[164 143 102 182 124  80  78 180 104 181  57 128 100 154  59 122]
[115 134 167 138 165  93 108 136 137 135  66 132 110 174 109 118]
[150 143  86 162 122 105 113  92 103 124 147 146 123 146 152 151]
[120 125 153 115 110 142 144 134  96 163  92 181  94  91 119 143]
[171 199 152 121 134 114  83 150 198  82 137  43  60 203 111  78]
[130 160 181 105 135 138  95 115 141 112 148 105  96 151 135  87]
[210 233 151 140  79  98  31 128  95 125 175  64   0 139 108 104]
[169 116  93 127 111 129 221 115  96  92 170 191  68 134 120 255]
[111 148 177 102 157 155 116 108 167 103 151 110 123 163 157  74]
[146 125 183 110 137  99 128 199 108 142  93 128  64 124  36 137]
[137  99 144 130  99 117 130 193  70 191  77 160 112  46  55 142]
[149 137 103 131 140 109 226  81 128  63  96 162  68 158 156 255]
[107 131  93 116 143 162 155 100 196  82 203  98 191 171 184  94]
[143 114  82 154 131  90 152 124 117 103 125 148 128 142 116 208]
[116 112 148  99 113 144 130 116  98 135 145 127 140  82 151 114]
[154 165 104 154 113 100  88  97 125 108 130  80 110 132 145 130]
[111 156 124 100 154 164 163 106 255  67 122  85 152 189 180  74]
[151 142  89 154 125 104 119 117 128 106 142 100 136 167 137 149]
[112  89  69 142 120 161 155 159 152 163 132 188 189 133 125 112]
[113  96 144 112 119 140 136 141 100 132 182 137 147 109 123 140]
[ 78  76 108 137 148 118 114 121 110 148 149 134 231 114 141 109]
[126  95  78 135 119 146 182 155 149 128 157 159 171 137 120 158]
[ 89 112 144  91 134 180 183  43 129  78 195 141 161 103 214 163]
[ 85  96  64 137 159 148 155  63 188  76 193 109 241 176 216 119]
[ 88  94 148 124 198 129 240  83 163  85  73 205 136 195 152 213]
[135 132 104 121 115 156 116 129 180 129 135  89 157 117 145  71]
[154 129  88 168 109 100 122 142 101 181  54 158 103 109 108 144]
[129 148 182 105 147 138 143 105 127  98 152 137  74 156 140 133]
[ 91  87 123 131 150 112  54 151 122 160 129  89 222 110 117  55]
[114 113 157 111 126 123  82 189 120 159 123  98 142 119  71  66]
[134 184 184  96 104 127  57  98 105  99 169  57  78  95 156  84]
[140 136 174 107 122 114 104 156  98 127 163 107  94 115 101 144]
[114 126 151 115 133 160  72 120 114 143 183 127 161 114 154  59]
[179 127  78 162  87  78 157 141  53 147  74 171  63  88  92 245]
[175 217 135 119  79 130  50  72 126  88 212  42  58 113 188  89]
[126 137 148 139 119  96  42 124  74 157 115  87 133  76 124  98]
[118  71  42 179 111  96  58 209 114 208 108 110 255  95  75  48]
[178 169 110 146 107  70  75 140 104 142  77  84  60 124  91 136]
[158 159 118 131 112 139 171 122 139 134  84 173  60 127 125 165]
[ 98  81 137 112 135 151 184 140 118 127 153 172 172 112 118 168]
[170 196 180 119 130  65  44  69  65  72 199  49  29 142 154 152]
[ 68  78 120 119 160 152 187  58 131 101 130 173 206 115 194 172]
[162 183 135 112 126 132 150 114 174  80 123  96  60 152 138 148]
[104  65  71 144  94 149 115 211 147 226  73 137 241  70  84  40]
[107 153 163 140 147 114  47 100 130 142  85  81 134 124 152  40]
[156 209 219  78 135 119 106  88 134  56 137  49   0 146 149 128]
[144 179 117 160 149  95  68 116 172 125 103  71 117 194 130  68]
[173 166 112 141  77 140  97 100  95 146 151 126  70 104 145 130]
[ 97 124 145 105 134 175 146  71 127 104 206 159 153 132 183 121]
[119 157  88 143  88 162  41 113 143 175 175  88 189  82 176   0]
[151 117  69 162 105  86  84 127  74 151 169 115 159 113 127 151]
[172 140 107 141 102 134 164 144 105 143 134 183  74 126 107 188]
[128 134  82 155 128 131 123  92 142 144 104 135 163 127 172 107]
[111  96 146 110 144 141 136 163 144 140 136 133 167 127  93 111]
[118 112 150 123 123 147 141 127  90 151 149 176 128 112 127 141]
[114 117 135 128  89 141  54 137  64 187 197 132 174  73 140  61]
[133 100 131 134 102 138 126 146  56 183 148 187 123  84 101 143]
[112 111 167 102 143 138 143 171 141 121 115 128 134 140  85 130]
[127  97 149 122 109 119 119 223  99 197  43 142 115  66  40 119]
[123  91 189  90 197 122 255 187 193  83  32 204  73 202  51 251]
[131 178  95 155 109 124  61  61 144 122 146  84 130 125 200  70]
[144 130  79 128  93 144 120  94 110 108 238 120 157 112 173 143]
[134  47  53 170  98 124 167 255 109 230  74 193 196  85  28 133]
[153 131 186 109 136 104 154 186 113 113  82 128  52 143  50 182]
[144 144 113 129 124 127 132 156 171 118 146 102 130 154 111 116]
[156 151 102 148 137  94 114 102 130  79 153  89 110 181 143 162]
[134 134  86 174 112 110  99 147 117 186  61 146 139 105 114 109]
[107 137 186 134 179 105 113 162 191 144   0 124 103 171  77  76]
[142 177 162 129 100 104  64  44  44 115 155 118  55  81 180 149]
[147 135 102 127 122 154 200 135 154 140  70 186  86 130 130 168]
[ 77  89 143 132 175 112 120 172 174 146  69 111 213 164  97  72]
[141 136 150 135 130  84  82 119  59 107 141 100  96 120 117 163]
[102  81 123 145 143 107  83 155 100 163 122 114 206 104 103  97]
[131 125 163  98 116 135 158 124  88 129 127 151  85  87 118 168]
[109 105 166 111 152 133 143 182 162 137  97 122 140 148  78 113]
[150 146 119 141 136 117  93 220 196 153  82  82 125 169  49  61]
[101  42  33 174 132 145 195 115  99 170 124 228 221 113 149 182]
[ 87  79 126 132 149 146 201  76 112 133  86 213 152 115 169 181]
[139 123 142 147 121  74  38 166  67 164 118  89 130  98  79 112]
[159 187 187 115 146  68  60 105 104  74 140  50  31 172 120 156]
[117 178 200  97 162 149 124 118 207 107  59 101  72 163 125  60]
[ 63  67 139  90 153 191 255  74 172  77 133 214 192 122 187 199]
[116  91 130 138 139 101  86 150  77 152 131 117 173 111 105 126]
[102  88 140 119 125 166 205 131 116 157  81 221 133  90 126 157]
[133 116  90 141 129 141 174 168 161 153  98 171 124 161 106 145]
[123 149  79 154 128 133 120  63 137 128 137 125 156 122 200 108]
[167 168 188 116 153  75 140 123  96  67 104  97   8 182  89 219]
[128 168 178 117 115 136  36 144 122 181 111  81  92  85 123  21]
[ 93 130 151 124 149 116  89 110 140 129 105  87 160 112 145  75]
[131  83  77 149 107 142 136 207 132 177 124 146 183 110  77 116]
[130 132 151 132 154  90  65 146 107 137 117  80 127 138 101 114]
[157 137 106 127 120 130 176 153 152 103 141 129 100 164 104 165]
[ 97 105  94 138 189 130 189 120 242  70  93 120 209 229 149 119]
[117 125 163  95 127 150 154  97 118  82 193 129 121 131 148 164]
[171 190 148 123 118 110  58 182 183 135  83  33  76 142  86  37]
[ 77 112 152 101 141 176 125 124 175 128 128  92 188 107 148  46]
[147 122  90 135  78 136 124 154 110 159 133 135 136  75 122 134]
[ 77 120 153  88 138 184 165  43 163  69 202 122 169 111 227 106]
[169 194 136 120 126 139 181  44 143  49 209 127  22 195 202 205]
[107 134 180 108 165 147 160 140 179 120  97 151 111 181 114 123]
[144 103 134 108  71 138 168  92   3 125 194 200  71  30 147 253]
[132 133 160 129  99 136  73 166  92 204  86 141 101  66  88  67]
[121 164 191 103 145 127  29 173 186 121 144  16 141 158 104   0]
[130 128  88 150 149 128 194 112 160 128  40 182 118 160 126 169]
[ 79  93 111 120 140 140 107  41  94  94 235 114 224 113 223 125]
[ 84  63 118 105 131 166 204 131 116 148 129 193 190  66 134 163]
[158 118  81 159  71 127  86 167  78 164 195 121 152  75 111 117]
[146 144 109 150 140  89 151 166 166 130  17 118  98 165  84 155]
[130 181 129 119 138 167 114 104 216 112 116  89 130 162 169  30]
[144 134 112 121 132 124 159 187 191 118 104 116 110 172  74 131]
[170 171 104 150 113  80  90  87 101  88 187  79  76 152 157 174]
[172 167 109 137  99 144 131  87  96 104 202 141  75 138 166 174]
[127 122  63 141  85 181 163  70  94 136 192 189 157  60 203 146]
[119 123 155 109 129 144 105 103 104  90 216 100 131 129 153 116]
[ 96 104 150 116 189 123 203 121 181  96  33 161 135 164 118 174]
[ 89  65  54 132 139 181 217 150 186 132 149 176 251 142 134 125]
[165 155 173 114  93  97  61 141  37 129 190  98  52  89  99 148]
[ 71  50 136 117 160 178 232 166 179 179  25 227 204 109 104 116]
[ 69  38  98 116 156 154 248  48  99  73 187 220 213 135 199 244]

[116  91 130 138 139 101  86 150  77 152 131 117 173 111 105 126] 1 0 0 1
[ 96 104 150 116 189 123 203 121 181  96  33 161 135 164 118 174] 1 0 1 1
[140 136 174 107 122 114 104 156  98 127 163 107  94 115 101 144] 1 1 0 1
[131 178  95 155 109 124  61  61 144 122 146  84 130 125 200  70] 0 0 1 0
[158 118  81 159  71 127  86 167  78 164 195 121 152  75 111 117] 0 1 0 1
[126 137 148 139 119  96  42 124  74 157 115  87 133  76 124  98] 1 0 1 1
[164 143 102 182 124  80  78 180 104 181  57 128 100 154  59 122] 0 0 0 0
[102  81 123 145 143 107  83 155 100 163 122 114 206 104 103  97] 1 0 0 1
[210 233 151 140  79  98  31 128  95 125 175  64   0 139 108 104] 0 1 0 0
[ 87  79 126 132 149 146 201  76 112 133  86 213 152 115 169 181] 1 0 1 0
[ 84  63 118 105 131 166 204 131 116 148 129 193 190  66 134 163] 1 1 1 1
[114 126 151 115 133 160  72 120 114 143 183 127 161 114 154  59] 1 1 0 0
[156 151 102 148 137  94 114 102 130  79 153  89 110 181 143 162] 0 0 0 1
[178 169 110 146 107  70  75 140 104 142  77  84  60 124  91 136] 0 0 1 1
[128 168 178 117 115 136  36 144 122 181 111  81  92  85 123  21] 1 1 1 0
[ 88  94 148 124 198 129 240  83 163  85  73 205 136 195 152 213] 1 0 0 0
[130 160 181 105 135 138  95 115 141 112 148 105  96 151 135  87] 1 1 0 0
[134  47  53 170  98 124 167 255 109 230  74 193 196  85  28 133] 0 1 0 1
[141 136 150 135 130  84  82 119  59 107 141 100  96 120 117 163] 1 0 0 1
[133 116  90 141 129 141 174 168 161 153  98 171 124 161 106 145] 0 1 0 0
[154 165 104 154 113 100  88  97 125 108 130  80 110 132 145 130] 0 0 1 1
[111 148 177 102 157 155 116 108 167 103 151 110 123 163 157  74] 1 1 0 0
[ 97 105  94 138 189 130 189 120 242  70  93 120 209 229 149 119] 0 0 0 1
[111  96 146 110 144 141 136 163 144 140 136 133 167 127  93 111] 1 1 0 1
[169 116  93 127 111 129 221 115  96  92 170 191  68 134 120 255] 0 1 0 1
[107 131  93 116 143 162 155 100 196  82 203  98 191 171 184  94] 0 1 0 1
[107 134 180 108 165 147 160 140 179 120  97 151 111 181 114 123] 1 1 0 0
[131 125 163  98 116 135 158 124  88 129 127 151  85  87 118 168] 1 1 1 1
[134 134  86 174 112 110  99 147 117 186  61 146 139 105 114 109] 0 0 1 0
[ 77 112 152 101 141 176 125 124 175 128 128  92 188 107 148  46] 1 1 1 1
[159 187 187 115 146  68  60 105 104  74 140  50  31 172 120 156] 1 0 0 1
[144 144 113 129 124 127 132 156 171 118 146 102 130 154 111 116] 0 1 0 1
[130 128  88 150 149 128 194 112 160 128  40 182 118 160 126 169] 0 0 1 0
[135 132 104 121 115 156 116 129 180 129 135  89 157 117 145  71] 0 1 1 1
[142 177 162 129 100 104  64  44  44 115 155 118  55  81 180 149] 1 0 1 0
[127 122  63 141  85 181 163  70  94 136 192 189 157  60 203 146] 0 1 1 0
[156 209 219  78 135 119 106  88 134  56 137  49   0 146 149 128] 1 1 1 1
[ 78  76 108 137 148 118 114 121 110 148 149 134 231 114 141 109] 1 0 0 1
[126  95  78 135 119 146 182 155 149 128 157 159 171 137 120 158] 0 1 0 1
[149 137 103 131 140 109 226  81 128  63  96 162  68 158 156 255] 0 0 1 1
[127  97 149 122 109 119 119 223  99 197  43 142 115  66  40 119] 1 1 1 1
[171 190 148 123 118 110  58 182 183 135  83  33  76 142  86  37] 0 1 1 1
[167 168 188 116 153  75 140 123  96  67 104  97   8 182  89 219] 1 0 0 1
[162 183 135 112 126 132 150 114 174  80 123  96  60 152 138 148] 0 1 1 1
[171 199 152 121 134 114  83 150 198  82 137  43  60 203 111  78] 0 1 0 1
[158 159 118 131 112 139 171 122 139 134  84 173  60 127 125 165] 0 1 1 0
[170 171 104 150 113  80  90  87 101  88 187  79  76 152 157 174] 0 0 0 1
[ 68  78 120 119 160 152 187  58 131 101 130 173 206 115 194 172] 1 0 1 1
[101  42  33 174 132 145 195 115  99 170 124 228 221 113 149 182] 0 0 0 0
[123  91 189  90 197 122 255 187 193  83  32 204  73 202  51 251] 1 1 0 1
[119 123 155 109 129 144 105 103 104  90 216 100 131 129 153 116] 1 1 0 1
[ 71  50 136 117 160 178 232 166 179 179  25 227 204 109 104 116] 1 1 1 0
[ 77  89 143 132 175 112 120 172 174 146  69 111 213 164  97  72] 1 0 0 1
[128 134  82 155 128 131 123  92 142 144 104 135 163 127 172 107] 0 0 1 0
[ 91  87 123 131 150 112  54 151 122 160 129  89 222 110 117  55] 1 0 0 1
[144 179 117 160 149  95  68 116 172 125 103  71 117 194 130  68] 0 0 0 0
[115 134 167 138 165  93 108 136 137 135  66 132 110 174 109 118] 1 0 0 0
[ 89  65  54 132 139 181 217 150 186 132 149 176 251 142 134 125] 0 1 0 1
[ 89 112 144  91 134 180 183  43 129  78 195 141 161 103 214 163] 1 1 1 1
[111 156 124 100 154 164 163 106 255  67 122  85 152 189 180  74] 0 1 1 1
[119 157  88 143  88 162  41 113 143 175 175  88 189  82 176   0] 0 1 1 0
[151 142  89 154 125 104 119 117 128 106 142 100 136 167 137 149] 0 0 0 1
[143 114  82 154 131  90 152 124 117 103 125 148 128 142 116 208] 0 0 0 1
